50 stands for zero in the data rows.
Here are some rows, each followed by its group. Rows of different groups can look alike.
44 & 53 & 58 & 37 & 59 & 56 & 50 & 60 & 58 & 40 & 47 & 54 & 58 & 61 & 34 & 35 & 49 & 47 & 40 & 42 & 48 & 52 & 49 & 46 & 67 & 52 & 57 \\ 0
37 & 60 & 57 & 46 & 59 & 51 & 49 & 63 & 60 & 39 & 49 & 54 & 62 & 50 & 38 & 38 & 42 & 42 & 40 & 44 & 55 & 59 & 54 & 37 & 54 & 44 & 56 \\ 0
63 & 55 & 37 & 57 & 34 & 56 & 68 & 41 & 49 & 64 & 41 & 28 & 38 & 44 & 62 & 61 & 33 & 39 & 54 & 67 & 57 & 30 & 60 & 42 & 32 & 61 & 56 \\ 1
39 & 61 & 53 & 42 & 57 & 61 & 52 & 55 & 64 & 39 & 36 & 50 & 59 & 46 & 47 & 32 & 49 & 42 & 38 & 42 & 44 & 56 & 44 & 36 & 57 & 43 & 44 \\ 0
40 & 53 & 47 & 54 & 60 & 48 & 47 & 57 & 52 & 35 & 63 & 59 & 54 & 45 & 39 & 49 & 54 & 55 & 41 & 35 & 52 & 62 & 35 & 43 & 58 & 48 & 43 \\ 2
45 & 58 & 56 & 34 & 60 & 49 & 50 & 63 & 56 & 43 & 52 & 60 & 58 & 41 & 46 & 38 & 50 & 49 & 39 & 43 & 50 & 51 & 46 & 44 & 50 & 42 & 42 \\ 3
64 & 36 & 40 & 68 & 39 & 51 & 45 & 35 & 41 & 58 & 45 & 42 & 42 & 64 & 56 & 61 & 45 & 44 & 52 & 57 & 49 & 52 & 56 & 56 & 38 & 53 & 61 \\ 2
60 & 43 & 42 & 53 & 37 & 48 & 39 & 45 & 50 & 59 & 31 & 38 & 36 & 54 & 59 & 58 & 36 & 52 & 68 & 60 & 53 & 38 & 62 & 57 & 34 & 50 & 59 \\ 0
42 & 59 & 60 & 34 & 55 & 49 & 53 & 57 & 51 & 42 & 57 & 68 & 59 & 43 & 55 & 41 & 70 & 48 & 45 & 33 & 51 & 64 & 36 & 45 & 60 & 48 & 39 \\ 1
59 & 36 & 41 & 55 & 42 & 41 & 44 & 37 & 45 & 63 & 42 & 37 & 38 & 59 & 51 & 70 & 42 & 53 & 62 & 60 & 42 & 30 & 79 & 66 & 37 & 51 & 55 \\ 3
58 & 38 & 49 & 66 & 37 & 36 & 44 & 42 & 40 & 55 & 52 & 47 & 40 & 52 & 54 & 57 & 37 & 51 & 64 & 57 & 44 & 46 & 47 & 63 & 42 & 57 & 51 \\ 2
41 & 57 & 55 & 36 & 56 & 55 & 55 & 55 & 54 & 39 & 48 & 60 & 58 & 40 & 51 & 46 & 64 & 47 & 45 & 42 & 45 & 71 & 37 & 43 & 64 & 44 & 43 \\ 1
43 & 63 & 51 & 31 & 65 & 51 & 54 & 62 & 45 & 46 & 38 & 57 & 58 & 48 & 51 & 38 & 50 & 54 & 52 & 41 & 51 & 53 & 47 & 50 & 50 & 39 & 46 \\ 3
64 & 44 & 40 & 59 & 40 & 51 & 51 & 42 & 44 & 63 & 47 & 33 & 41 & 46 & 64 & 64 & 42 & 44 & 59 & 67 & 48 & 45 & 64 & 50 & 33 & 58 & 58 \\ 1
40 & 61 & 48 & 44 & 59 & 61 & 73 & 50 & 56 & 37 & 57 & 52 & 57 & 32 & 51 & 43 & 60 & 44 & 42 & 46 & 53 & 47 & 58 & 38 & 50 & 46 & 42 \\ 1
41 & 56 & 62 & 33 & 62 & 57 & 44 & 64 & 46 & 46 & 52 & 53 & 61 & 45 & 38 & 31 & 43 & 49 & 47 & 46 & 59 & 53 & 53 & 46 & 54 & 43 & 42 \\ 3
60 & 36 & 45 & 57 & 39 & 38 & 45 & 41 & 35 & 57 & 47 & 52 & 36 & 57 & 55 & 58 & 37 & 45 & 57 & 60 & 46 & 48 & 46 & 51 & 39 & 52 & 52 \\ 2
44 & 67 & 59 & 41 & 59 & 47 & 56 & 56 & 66 & 38 & 54 & 49 & 61 & 47 & 46 & 41 & 59 & 44 & 43 & 41 & 51 & 59 & 50 & 35 & 58 & 41 & 58 \\ 0
58 & 41 & 55 & 44 & 43 & 52 & 48 & 37 & 37 & 58 & 43 & 49 & 43 & 53 & 58 & 60 & 62 & 54 & 60 & 56 & 48 & 58 & 43 & 61 & 49 & 50 & 48 \\ 1
41 & 63 & 56 & 44 & 58 & 62 & 76 & 49 & 64 & 42 & 56 & 47 & 60 & 48 & 47 & 41 & 54 & 46 & 40 & 48 & 55 & 40 & 55 & 35 & 54 & 50 & 42 \\ 1
34 & 53 & 58 & 50 & 57 & 57 & 48 & 56 & 52 & 35 & 58 & 68 & 63 & 49 & 42 & 45 & 56 & 52 & 37 & 40 & 51 & 61 & 37 & 36 & 56 & 43 & 40 \\ 2
36 & 70 & 58 & 37 & 59 & 60 & 60 & 58 & 53 & 48 & 54 & 59 & 60 & 42 & 52 & 38 & 59 & 51 & 45 & 42 & 60 & 51 & 43 & 42 & 64 & 42 & 47 \\ 3
41 & 58 & 61 & 44 & 64 & 51 & 55 & 54 & 53 & 41 & 60 & 69 & 58 & 50 & 38 & 37 & 59 & 64 & 40 & 33 & 38 & 64 & 36 & 40 & 67 & 46 & 43 \\ 2
63 & 60 & 45 & 55 & 38 & 55 & 56 & 46 & 40 & 73 & 37 & 43 & 38 & 49 & 63 & 49 & 46 & 51 & 62 & 63 & 51 & 51 & 59 & 59 & 41 & 50 & 59 \\ 3
64 & 45 & 37 & 61 & 36 & 42 & 59 & 37 & 59 & 59 & 42 & 33 & 44 & 52 & 52 & 59 & 27 & 40 & 62 & 65 & 52 & 39 & 68 & 46 & 36 & 59 & 63 \\ 0
65 & 35 & 45 & 60 & 40 & 60 & 38 & 39 & 37 & 63 & 42 & 43 & 37 & 54 & 55 & 66 & 51 & 51 & 57 & 56 & 48 & 50 & 51 & 53 & 35 & 53 & 53 \\ 2
59 & 39 & 38 & 55 & 45 & 38 & 48 & 43 & 45 & 59 & 47 & 32 & 43 & 57 & 60 & 73 & 45 & 59 & 61 & 57 & 39 & 28 & 75 & 69 & 45 & 51 & 56 \\ 3
43 & 56 & 58 & 38 & 56 & 47 & 42 & 59 & 59 & 40 & 48 & 49 & 59 & 53 & 43 & 42 & 56 & 55 & 42 & 37 & 53 & 44 & 54 & 50 & 59 & 50 & 46 \\ 3
60 & 47 & 46 & 46 & 42 & 41 & 42 & 45 & 48 & 63 & 45 & 40 & 39 & 59 & 57 & 52 & 32 & 46 & 56 & 61 & 58 & 40 & 62 & 59 & 38 & 51 & 62 \\ 3
41 & 55 & 59 & 40 & 61 & 52 & 44 & 63 & 51 & 43 & 48 & 56 & 59 & 46 & 45 & 46 & 59 & 61 & 35 & 43 & 44 & 49 & 56 & 53 & 59 & 44 & 41 \\ 3
60 & 37 & 48 & 56 & 42 & 45 & 46 & 43 & 41 & 64 & 39 & 35 & 40 & 57 & 59 & 59 & 36 & 50 & 66 & 59 & 52 & 34 & 64 & 69 & 46 & 52 & 57 \\ 3
41 & 62 & 57 & 38 & 59 & 49 & 46 & 65 & 51 & 42 & 49 & 54 & 58 & 45 & 39 & 41 & 53 & 58 & 40 & 41 & 45 & 44 & 54 & 45 & 49 & 43 & 37 \\ 3
62 & 34 & 44 & 67 & 40 & 48 & 47 & 41 & 43 & 56 & 48 & 42 & 38 & 57 & 53 & 65 & 45 & 47 & 53 & 62 & 46 & 49 & 54 & 58 & 36 & 50 & 52 \\ 2
38 & 56 & 54 & 44 & 63 & 47 & 56 & 57 & 54 & 39 & 65 & 66 & 53 & 45 & 42 & 40 & 57 & 53 & 42 & 39 & 46 & 63 & 33 & 39 & 69 & 51 & 51 \\ 2
37 & 59 & 55 & 34 & 64 & 58 & 46 & 61 & 64 & 37 & 42 & 57 & 56 & 48 & 41 & 42 & 63 & 49 & 40 & 35 & 39 & 50 & 53 & 39 & 68 & 45 & 54 \\ 0
63 & 40 & 46 & 53 & 41 & 41 & 43 & 43 & 41 & 65 & 44 & 48 & 41 & 50 & 63 & 61 & 55 & 59 & 69 & 59 & 40 & 49 & 47 & 62 & 35 & 58 & 56 \\ 2
62 & 36 & 36 & 74 & 37 & 52 & 39 & 34 & 39 & 58 & 49 & 41 & 36 & 58 & 54 & 65 & 44 & 49 & 62 & 60 & 49 & 48 & 60 & 55 & 42 & 55 & 61 \\ 2
37 & 61 & 61 & 49 & 55 & 61 & 72 & 57 & 65 & 40 & 66 & 50 & 62 & 37 & 56 & 47 & 63 & 46 & 30 & 46 & 51 & 43 & 59 & 37 & 47 & 47 & 40 \\ 1
42 & 57 & 54 & 35 & 60 & 50 & 54 & 58 & 44 & 44 & 50 & 62 & 55 & 52 & 42 & 42 & 69 & 55 & 46 & 39 & 50 & 65 & 31 & 39 & 52 & 45 & 43 \\ 2
34 & 56 & 57 & 54 & 62 & 56 & 47 & 60 & 54 & 38 & 60 & 59 & 58 & 50 & 42 & 49 & 65 & 46 & 38 & 39 & 50 & 63 & 42 & 42 & 62 & 40 & 42 \\ 2
40 & 53 & 59 & 40 & 54 & 55 & 48 & 58 & 54 & 43 & 57 & 49 & 63 & 42 & 42 & 43 & 52 & 51 & 41 & 43 & 53 & 57 & 48 & 39 & 49 & 44 & 41 \\ 1
Which group is nearest to each row below, going by the average distance to the group's rows?
61 & 41 & 38 & 61 & 38 & 38 & 41 & 48 & 41 & 56 & 49 & 51 & 40 & 54 & 54 & 54 & 50 & 48 & 64 & 60 & 53 & 49 & 50 & 57 & 50 & 61 & 59 \\ ~ 2
58 & 37 & 38 & 72 & 40 & 38 & 46 & 38 & 47 & 55 & 53 & 52 & 39 & 55 & 54 & 56 & 49 & 45 & 64 & 54 & 45 & 49 & 44 & 61 & 45 & 48 & 54 \\ ~ 2
44 & 68 & 58 & 43 & 56 & 58 & 56 & 51 & 57 & 45 & 60 & 48 & 56 & 40 & 50 & 46 & 62 & 47 & 38 & 46 & 41 & 53 & 53 & 46 & 50 & 50 & 44 \\ ~ 1
Which group is second nearest to each row below, going by the distance to the group's nearest row?
47 & 55 & 62 & 46 & 54 & 60 & 58 & 49 & 59 & 44 & 55 & 50 & 65 & 42 & 44 & 46 & 48 & 49 & 44 & 50 & 54 & 54 & 58 & 31 & 46 & 48 & 48 \\ ~ 0
44 & 61 & 61 & 43 & 60 & 59 & 56 & 59 & 61 & 40 & 46 & 50 & 61 & 46 & 39 & 41 & 45 & 36 & 44 & 44 & 59 & 57 & 42 & 32 & 53 & 50 & 56 \\ ~ 1
38 & 61 & 54 & 39 & 63 & 56 & 46 & 61 & 48 & 45 & 50 & 50 & 60 & 41 & 48 & 44 & 50 & 57 & 40 & 39 & 52 & 47 & 48 & 48 & 55 & 41 & 44 \\ ~ 1
47 & 52 & 54 & 41 & 58 & 56 & 44 & 51 & 52 & 38 & 45 & 56 & 59 & 44 & 46 & 48 & 64 & 46 & 39 & 37 & 43 & 68 & 36 & 37 & 59 & 40 & 41 \\ ~ 2
51 & 54 & 62 & 43 & 62 & 55 & 41 & 61 & 53 & 47 & 56 & 58 & 59 & 59 & 39 & 45 & 59 & 54 & 41 & 48 & 48 & 52 & 56 & 55 & 58 & 50 & 44 \\ ~ 0
41 & 52 & 54 & 46 & 56 & 55 & 61 & 51 & 54 & 36 & 55 & 61 & 57 & 43 & 48 & 52 & 71 & 48 & 39 & 36 & 52 & 60 & 34 & 46 & 55 & 47 & 34 \\ ~ 2
65 & 33 & 37 & 61 & 38 & 46 & 41 & 33 & 49 & 57 & 41 & 39 & 39 & 52 & 60 & 65 & 42 & 47 & 52 & 64 & 55 & 48 & 52 & 60 & 40 & 56 & 58 \\ ~ 1
58 & 38 & 44 & 54 & 34 & 51 & 50 & 37 & 50 & 64 & 46 & 28 & 38 & 50 & 61 & 64 & 50 & 51 & 60 & 65 & 50 & 42 & 64 & 62 & 42 & 58 & 56 \\ ~ 3
56 & 34 & 39 & 67 & 36 & 37 & 46 & 32 & 44 & 58 & 51 & 45 & 37 & 57 & 55 & 61 & 43 & 53 & 64 & 56 & 39 & 46 & 48 & 62 & 40 & 55 & 54 \\ ~ 3
62 & 45 & 45 & 54 & 39 & 54 & 51 & 36 & 50 & 69 & 46 & 32 & 36 & 53 & 63 & 58 & 57 & 54 & 56 & 70 & 58 & 35 & 64 & 65 & 41 & 55 & 51 \\ ~ 3
Which group is second nearest to each row below, going by the average distance to the group's rows?
63 & 59 & 51 & 58 & 36 & 46 & 71 & 37 & 50 & 64 & 42 & 39 & 35 & 44 & 66 & 59 & 56 & 53 & 56 & 67 & 53 & 34 & 67 & 68 & 39 & 61 & 51 \\ ~ 1
Which group is second nearest to each row below, going by the distance to the centre of the group?
40 & 66 & 60 & 34 & 61 & 55 & 52 & 66 & 55 & 45 & 44 & 55 & 59 & 42 & 42 & 35 & 61 & 52 & 42 & 40 & 61 & 57 & 45 & 43 & 59 & 41 & 42 \\ ~ 1
58 & 36 & 45 & 60 & 38 & 43 & 44 & 40 & 46 & 55 & 52 & 48 & 42 & 56 & 62 & 62 & 43 & 51 & 67 & 57 & 49 & 44 & 43 & 58 & 40 & 54 & 53 \\ ~ 3
